The same turns and mirrors carry the whole set onto itself, and each row onto the other rows of its family. Which rows share a family with each named row? Give them in list order.
These 20 rows form 5 families of 4 rows each.
Ruzaz: [-11  14 -17  13  13   8   3  10 -10  -7  -4  19 -21 -10  -3  -3  13  19
 -16  23 -14]
pevit: [  3  16 -23  18  10 -13  -7  11   9   1 -13  16   0 -11  -5  10  13  23
  -1 -11   3]
vot: [ -7  -2   2  -7  -4   6 -15   6 -13  -3  10  24 -18  -9  -9  -1   1   1
 -19   5  10]
kuv: [  8  24 -21   9  12   5  -8  31  10   5 -12  25 -26 -11  -9  -7  12   4
  11   1   0]
tutak: [ -4   5 -16   1  24   7 -10   3  -6 -12  -1  17 -13 -10   1 -22  -7  17
   6   7 -13]
Modut: [  5   4 -20  11  20   8  -3   8   3 -14  -6   5 -24 -23  -4   9   6  31
 -14  13 -18]
dimik: [ -1  -2 -11  -5   8 -17 -11  17   4  -1 -24  20 -13  14  -2  13  10   7
   0  -2  17]
rek: [ 10  -3 -11  16  23 -10 -12   9  -9   0   5  16  -7 -26 -17   1  16  20
  -2  14  -3]
nul: [ -3   3   3 -13  12  -1  -8  17  15   3 -20   6 -16 -13   7  31  -1  -1
  -5   3  16]
Mivip: [  1  18 -19  11  20   8  -5  10  12  -5 -15   4 -11  -4   3   1  -4   1
  21   3 -14]
det: [-13   2   4  -3  13   5  -9  -9  -6  -9   3   9  -6 -11   7   3 -11  -2
  -1  10  -2]
nud: [  2  21 -33  -8  13   4 -15  36   7 -10 -12  16 -20 -11 -11  19   7  16
   6  -2   4]
kos: [ -6   7  -4   0  -1   6  -6  20   1  23 -12   9 -12  -6  -2  23   4 -10
   4   5  10]
getu: [  8 -10   6   3  14 -14 -13   5  -9 -11  -3  15 -26  -3  -6  15  14   1
  -1  21   8]
Mogos: [-12   0  -6  -9  16   7 -11  25   4   0 -13  24 -22 -12  -8  39   1  -3
   1   3  11]
gavet: [ 10  11 -24  -3  22   4 -11  33  26  -4 -20  14 -14 -16 -10   4   6  14
   0  -7   1]
gev: [ -3   1  -4 -10  16   6 -16  15   8   5  -8   9  -2  -4  -2  -1 -10 -13
  16  -1   6]
Fimi: [ -6  -4   8  -1  19   9  -8  14 -14  -9   2  23 -26 -21 -19  15  -9  16
 -15   4  14]
Pusam: [ -1  20 -19   7  16   7  -1  20 -13 -14  -4   5 -20 -19 -16  10  -1  34
 -13  10  -1]
zibod: [  3 -14   3 -17  14   3 -17   6  -8  -8   2  16 -28 -22  -1   4  -4  18
 -16   8  10]

Same family as kuv: Ruzaz, vot, kos
Same family as getu: pevit, dimik, rek
Same family as nul: Modut, gavet, zibod

The same turns and mirrors carry the whole set onto itself, and each row onto the other rows of its family. Which rows share a family with each named row? Give them in list order.
These 40 rows form 5 families of 8 rows each.
dak: [  8 -28  13   1   9   5 -11  -6  17  15  10  -9  23   4]
Gudiv: [ 21 -23  -6   7  -6  16  -6  -1 -11 -12   1  -1  -2  -2]
zis: [  7 -14  -2   0   2  -7  -7   1  -1  -8  17 -13  10  16]
rada: [  7 -26  -7   4   1  10  -7  -8   5  -5  17 -13   7  17]
zapig: [  0 -20 -14 -15   2  -7  -1   3  17   9 -11 -27  12  10]
febin: [ 23 -30   5   1  11  10  -9   2  11   4 -10   5  16 -18]
sal: [ 10 -14  -1   5   0  -1 -10  -6   0  -6  15 -16  10  15]
kag: [  4 -23  10 -10   3   3   9  10   8  21 -19  -6   8 -17]
Lunap: [ -4 -29 -29  -6   2  -2 -10 -15   2  -4  -8 -16  -1  -3]
Nazod: [-11 -23 -21  -4   4  -2  -2 -14   0  -7   4 -14  -4   3]
Leta: [ -7 -32 -16 -12   3   3  -1   1  19  13  -4 -23   9  13]
loba: [ -2 -30 -12 -14  10  -8   2  -1  15  17  -1 -26  13  12]
Zavi: [  2 -26   8 -12  11   1   1  -3  23  11  10  -8  18   9]
zese: [  3 -22   8 -11  -9   1   1   5   4  26 -20 -19  13  -8]
vezu: [  0 -22  -7   0  -4   6   1  -6 -15   2 -13   0  -9 -21]
fol: [ 22 -23  -8   7   4   3  -5  -3 -19  -8   1   0  -1  -8]
Madi: [ -8 -22  -4 -14  10  -4   6   1  24  11  -2 -19  12   9]
gisu: [ 11 -29  -9  -3  -2   3   0  -4 -20  11 -18  -6  -5 -19]
zav: [  2 -30  -8  -1  -7   7  -9 -13 -11  13 -19  -8  -1 -20]
lita: [ -1 -29 -25  -4   4  -5  -4 -15 -10   0   1 -18  -5   3]
mune: [ -1 -18 -11 -15   0 -10   7  -1  14   7  -4 -28  10  10]
gubuv: [ 10 -29   4 -13   6  -1   5   9   5  28 -20 -14  12 -10]
Zurik: [  3 -33  -6  -5  -3   6   0 -14  -8   9 -16  -4  -2 -25]
mube: [ 12 -32   6  -4   9  13  -2   3  24  11   6 -10  21   9]
tuk: [ 17 -26  12 -11   8   9   3   7  10   9 -11   8  13 -16]
Datu: [  3 -30   1 -11  -2  10   4  14  11  23 -22 -13  11  -5]
sudun: [  9 -25 -10   2  11  -4  -6 -11  -2  -3  19 -14   7  15]
non: [  2 -24  12 -12  -6   1   9  -1   5  25 -14 -17  12 -11]
Soro: [ -7 -31 -25  -2  -4   7  -7 -10  -5   1  -2 -16  -6   5]
soduz: [  0 -26 -28  -9   3  -3  -1 -14   2 -10  -7 -16  -4  -5]
gebem: [  1 -18  -8  -4   3  -1  -5 -13   0 -10  18  -7   2  12]
Zuku: [ 16 -32   7  -1  11   8 -10   3   5   6  -6  12  14 -22]
vugev: [ 25 -17  -9   6   1   5  -9   3  -7 -16  -4   0   3  -4]
Tol: [ 25 -30   8   0   3  18   0  11   7   7 -10   4  11 -11]
Panub: [ 18 -19 -13   1   6   0  -8   3  -8 -18  -1   4   2  -7]
bune: [  4 -29  -8  -2 -11  13  -2   2 -14  10 -20  -5  -6 -14]
dege: [ 27 -29   9  -1  11   6   0   9   0  12 -10   3  14 -16]
vezas: [  3 -26  17  -2   8   0  -7   0  13  16  12  -6  24   2]
mav: [ 16 -19  -3  -2  -2   6  -1  -2 -14 -10  -4   7  -5 -11]
lugak: [ 11 -31   7  -5  18  -1  -2   1  18  16   9 -14  23   6]

Same family as Zuku: zis, mune, Zurik, non, soduz, Panub, vezas
Same family as Tol: Gudiv, rada, Leta, mube, Datu, Soro, bune
Same family as Madi: kag, Nazod, Zavi, vezu, tuk, gebem, mav
Same family as dak: zapig, febin, sal, Lunap, zese, zav, vugev

The same turns and mirrors carry the whole set onto itself, and each row onto the other rows of its family. Which rows share a family with each named row? Give them in list order.
These 40 rows form 8 families of 5 rows each.
pivuv: [ 13  -1   8   4   8  16   8   1  39   7   4  16  15  -2 -19 -14  -6   9
  32 -11 -19  -7  -9  -4  -6 -14 -11  25   7]
damad: [ -1   1  12  19  -1   6   1   5  29 -11  11 -17   3  31  -9   9   2  -7
  14  13 -19   3  -4  -1   9  12  -5   6  28]
Fumip: [ 13   6  28   8  -7  13  -1   2  17  -1  29 -24   6   5 -20  -2   2  -3
  19 -37 -25   2  13 -17  15 -15  -2  12   7]
damor: [ 15   0  29   8  -6  21  -5   2  15   3  26 -29  10  15 -15   4   6   0
  24 -35 -15   7   9 -16  12 -14  -4  16  12]
noz: [ -3 -12  19  -3  -3  -1  -4   8   8   1   3   5  -6  11  -9  -4 -17  -7
  -1 -13  -9  -2 -11  10  -2 -21 -12   5   9]
dimim: [ 18  -1  27   8  -6  13 -10   4  18   0  31 -22  12   8 -14  -4   2  -7
  17 -37 -30   8  12 -16   8 -11  -3  10  13]
fibe: [  8  -3  21   2  -2   3  -7  14   5   2   0   7 -13  17 -16 -11 -12 -12
  -5 -15 -16  -5 -21   3   2 -16 -11  10  10]
lik: [ 12  -6  18   6   2  11  -8   4  15   5  23 -25   7  11 -19   5  -1   1
  26 -32 -23  15  20 -16  16 -12  -2  18   9]
birub: [  6   1   9  -2   4  25   7  -4  30   8  -4   9  13  -4 -16  -8  -8  13
  31  -2 -15   2  -9 -10 -12  -8  -8  23   8]
suke: [ 17   7  13   3  11  16   6   4  36   5   1  12  18  -2 -15 -14  -6   5
  30  -2 -24  -5  -5  -8  -9 -17 -13  26   9]
Ridi: [ 18   2  18  16  11 -12   0   8  18 -10  19 -13  -6  -4 -13   5  12  17
  16 -19 -18   0 -26   0   1  13 -12  36   4]
lek: [ 21  -1  18  15   7  -6   2   9  20  -6  22 -10  -1  -3 -15   4   8  21
  17 -27 -15   4 -26   1   1  17  -6  37  13]
kapat: [ 11   2  14  -4  11  22  12   6  37   4   2  10  25   2 -19 -12  -9   9
  27  -9 -15   0  -5 -10  -3 -14  -9  26   4]
fisi: [  4   3  18  14  -4  10  -2   8  32 -16  17 -13   4  40 -13  -2  -1  -5
  20  11 -22   2  -4  -6   6  14  -7  10  25]
girin: [  0 -12  20   7   1   0 -12  13   5  -7   1   3  -4  18  -8  -9 -17  -8
  -1 -17 -13   0 -12  10  -2 -11 -16   3   9]
fotu: [ 14  -3  15  11  16  -8  -1  18  19 -10  14 -13  -5   1 -17   3  11  15
  17 -21 -20   6 -27  -2   1  18  -8  39  16]
sudi: [ 10   2   7   2  15  21   5  -3  37   2   0  12  16  -4 -11 -15 -12   8
  27  -8 -15  -4  -4  -9  -7 -10 -10  20   4]
nevum: [  6   1  24   1  -1   9  -7   9  17   1  28 -18   7  10 -12   2   3   1
  21 -41 -24   7  10 -20  18 -13  -5   6   5]
pir: [ 10  -1   7   6   9  20   7   0  31   2   1   8  20  -5 -13 -13  -6  11
  30  -3 -19   2  -8  -5 -15 -12  -6  27   9]
Melu: [  8   5  17  18  -7  10   3   5  34 -14  19 -17   8  28 -16   2  -1  -6
  14  13 -22   1  -3   0   3  17  -7   6  25]
fose: [ 13   2  20   6   4  16   0   5  13   0  23 -28   5  13 -22   4  -1  -1
  23 -31 -27   8  15 -21  16 -12   1  10   8]
sesad: [  4  -2  19   9  -7   8  -2   5  35 -12  10 -22  -1  33 -16   0   3  -3
  16  12 -11   1  -1  -5   1  15  -3  10  26]
vezis: [  1 -15  23   3  -1   4  -7  15   6   4  10   8  -7  15  -9  -8 -12  -9
  -8 -18  -9   0 -19   9   0  -6 -10   7   8]
Gire: [ 16   5  12  16  15  -7   5  11  12  -5  14 -10  -4   0 -18   6   1  20
  17 -24 -15   0 -24  -1  -4  18  -6  36  10]
fugig: [ -3   3  15  15   1   4   3   3  31 -18  19 -17   9  33 -14   4  -5  -3
  18  10 -16   1   4  -8   4  14  -5  11  30]
kose: [ 12   4  14   9  -3   9   3   3  36 -16  18 -17   9  36 -10   1  -3  -5
  11  13 -17  -4  -6  -6   4  14  -5   6  17]
ruf: [ 12   0  13  11   9  -5  -3  10  10  -5  13 -13  -5  -1 -19   9   4  21
  19 -19 -12  15 -19   0  -1  15  -5  44   5]
madum: [ 16   2  14  12   6 -15   1   8  19 -15  25 -13  -1  -2 -22   6   8  16
  14 -22 -17   4 -24   2   0   8  -9  42  11]
nis: [ 12   7  15   2   8  14   7  -1  39  11   3  16  18  -5 -19  -8   1   9
  26  -3 -21   2  -7 -10  -3 -12 -17  22   6]
Govo: [ 15   2  31   1  -6  14  -3   5  15  -2  31 -23   7  13 -17  -3  -1   3
  21 -37 -23   8  11 -20  15  -8  -4  12  12]
Tapen: [ 21  -6  14  11  10  -3  -3   8  13  -2  25 -12  -7  -2 -16  14   7  21
  17 -23 -13  -3 -21   1  -3  11  -6  40  11]
tadu: [  8  -7  25   0  -2  -1  -9  15   6  -4   9   5  -8  15 -11  -9 -18 -10
  -6 -11 -10   0 -16   7   4 -17 -13   7   8]
pafar: [  5 -10   7  16   0   5  -1   4  31 -13  12 -20   7  33  -8  12  -2  -4
  21   9 -15  -2   0  -4   6  11  -2   7  25]
pode: [  2 -10  21   2  -2  -1 -11  14  13   0   3  12 -11  21 -12  -9 -14  -8
  -2 -14 -12  -3 -14   9   6 -12 -15   8   4]
Vogi: [  1 -16  17   1  -6   5  -7   6   5   0  -4   0  -9  15  -5  -1 -16  -5
   1 -17  -7  -5 -16   6   0 -15  -8   4  12]
taga: [ 15   0   1   3   6  20  -1   3  36   6   0  14  14  -5 -15  -8  -5  18
  28  -2 -18  -4  -4  -3  -1 -13 -10  26   9]
Dagug: [ 20  -3  17  11  14  -6  -1  10  12  -8  15 -16  -5  -4 -11   7   5  20
  11 -23 -16   9 -17  -2  -1  17  -2  38   3]
goluv: [ 10   3  26   9   4  14  -1   1  11   5  26 -23   8   6 -17  -2   0   4
  21 -38 -21  12  12 -18  18  -9  -8  10  13]
bep: [ -2   2   5  12  -6  13   7   5  35 -15  18 -16  10  33 -12  -1  -1  -3
  18   8 -22  -7  -4  -1   5  14  -4  12  26]
peko: [  3 -10  18   0  -8   0 -15  18   8   1  -1   7  -9  16 -18  -8 -14  -3
   4 -11  -9   0 -13   5   1 -17  -9   2   5]

Same family as vezis: kapat, fotu, nevum, bep
Same family as Fumip: suke, Ridi, Melu, tadu
Same family as pafar: lik, birub, ruf, Vogi
Same family as Tapen: damor, sesad, taga, peko
Same family as pode: pivuv, lek, fisi, Govo
Same family as goluv: girin, sudi, Gire, fugig

